[[ 0.33 -0.86  1.21 -0.05  1.12  0.34 -4.69]
 [-2.39 -0.49  2.35 -0.31  0.98 -4.02 -1.19]] ans = -4.02

[[ 1.69  0.81 -1.46 -4.84 -1.61 -2.93  3.86]
 [ 1.56 -0.58 -1.97 -1.59 -2.48 -2.67  2.09]
 [-1.83  0.11 -1.06 -5.86 -1.07 -1.13  1.50]] ans = -2.67

[[-4.44 -2.50 -3.20  0.94  1.97]
 [ 1.09  4.05  1.60 -5.66 -2.35]] ans = -5.66

[[ 4.87  1.16  1.02  0.34 -3.73]
 [ 1.86  3.87 -1.26 -3.49 -1.71]] ans = -3.49

[[ 2.71 -2.54 -3.34 -4.60]
 [-2.20 -4.30 -3.49 -3.94]] ans = -3.49

[[ 0.61 -0.60 -1.77  1.13]
 [-1.86  6.13 -3.93 -2.41]] ans = -3.93

[[-2.16 -0.54 -3.35 -5.45 -1.02  5.40]
 [-1.97 -1.49 -3.28 -6.04 -2.07  5.86]
 [-2.01 -1.47 -3.32 -6.04 -2.08  5.86]] ans = -2.07

[[-0.06  0.04  5.68  5.66]
 [-0.06  0.07  5.59  5.58]
 [-0.11  0.27  0.10  5.66]] ans = 5.59
---
[[-106.29  -17.06  -69.45   75.87  134.47   55.55]
 [  38.50   -2.11  -65.62 -229.07  137.16 -167.62]
 [  57.55  -65.50  -53.09 -180.87   21.07  -17.45]] -> -180.87

[[  8.07  -5.36  -9.13   3.56 -17.89   3.82  -2.80]
 [  5.34  15.96  -4.03   5.23   7.04  -4.99  -6.03]] -> -9.13

[ 0.10  0.09 -0.14  0.13] -> 0.09

[-0.163  0.047  0.111  0.121] -> 0.047

[-12.88 -10.25 -19.17  13.07  -1.93 -13.09] -> -13.09

[-10.61   3.17   1.60  -7.49  11.50] -> -7.49

[-0.17  0.02 -0.18  0.10] -> -0.17
---
[[-2.52 -5.56  5.67  5.49]
 [ 1.71  0.00 -0.20 -0.28]
 [ 0.24 -4.47  4.79  4.60]] => 0.00

[[ 2.48 -4.59  0.52 -1.07 -1.20 -0.32  3.19]
 [ 3.90  1.95 -3.72  3.80 -0.08 -2.16  2.39]] => -4.59

[[ 0.54 -3.15  3.28  4.81 -0.41]
 [ 1.04 -4.00  2.75  3.89 -0.17]
 [ 0.32 -3.67  3.40  4.32  0.18]] => -4.00

[[-3.99  0.88 -5.96 -0.45 -5.98 -1.71]
 [-3.61  1.90 -3.64 -0.59 -4.44 -2.35]
 [-3.15  2.28 -4.25 -0.95 -3.87 -2.32]] => 1.90

[[-0.81  0.42 -2.01 -0.35 -1.10 -2.41  1.11]
 [ 1.52  0.60 -0.53 -4.71  0.42 -0.39  2.52]
 [ 1.25 -1.42  3.22 -3.57 -0.36 -2.08  1.49]] => 0.60

[[ 0.96  1.30 -2.77 -1.97 -4.86  2.33]
 [ 0.70 -0.32 -3.12 -0.93 -5.57 -0.64]
 [-4.06 -2.01 -0.43 -3.60  1.04 -4.07]] => -0.32
---
[[-3.19, -3.61, -1.26, 1.56, -0.58, 1.13], [-0.83, 1.65, 0.16, 4.81, -1.89, -2.56], [0.96, -0.24, -0.18, -2.04, -0.80, 3.32]] => 3.32
[[-0.88, 2.80, -2.25, -0.76, 0.42, 0.58, 0.72], [-3.47, -0.65, -3.37, 2.27, -0.82, -2.15, 0.48], [5.74, -0.89, -2.45, 0.68, -3.32, 1.73, 0.23]] => 0.23
[[5.60, -4.66, -1.91, 2.82, 0.97], [3.43, 3.49, -2.22, 3.10, 2.07], [6.05, 0.62, 2.08, 0.19, 1.29]] => 1.29
[[1.92, -1.52, 2.10, -2.79], [6.07, -4.76, 2.63, -3.51], [2.26, 1.54, 2.87, 2.99]] => 2.99
[[-2.52, -2.45, -3.03, -3.20], [3.79, 3.88, -2.02, -2.50], [-4.24, -5.43, 1.44, 1.28]] => 1.28
[[-1.29, -0.81, -2.61, -0.97, -0.18, -0.30, -1.42], [-1.27, 0.05, -0.07, 0.83, 0.06, 0.87, 0.37], [0.04, 1.36, -5.28, 0.70, -0.06, 0.14, 1.67]] => 1.67
---
[-1.96 -1.56  0.42  0.08 -5.99] result: 0.08
[ 1.70  4.33  4.84 -2.09 -4.00 -3.36  0.22] result: -3.36
[ 4.45  1.51 -3.98  1.15  5.19] result: 1.15
[ 0.82  3.32 -0.70  1.82  5.02 -1.09  4.07] result: -1.09
[ 6.03  0.12  2.56  1.53  0.31  0.25 -1.53] result: 0.25
[-0.20 -4.80 -2.17 -2.18] result: -2.17
[ 1.49 -2.26  5.75 -1.24 -2.35  5.99] result: -2.35
[-4.42  1.14 -4.56 -5.43] result: -4.56
[-2.58  1.10  0.50 -0.96 -0.60 -4.66] result: -0.60
[ 3.21  4.52  5.48  0.54 -3.94] result: 0.54
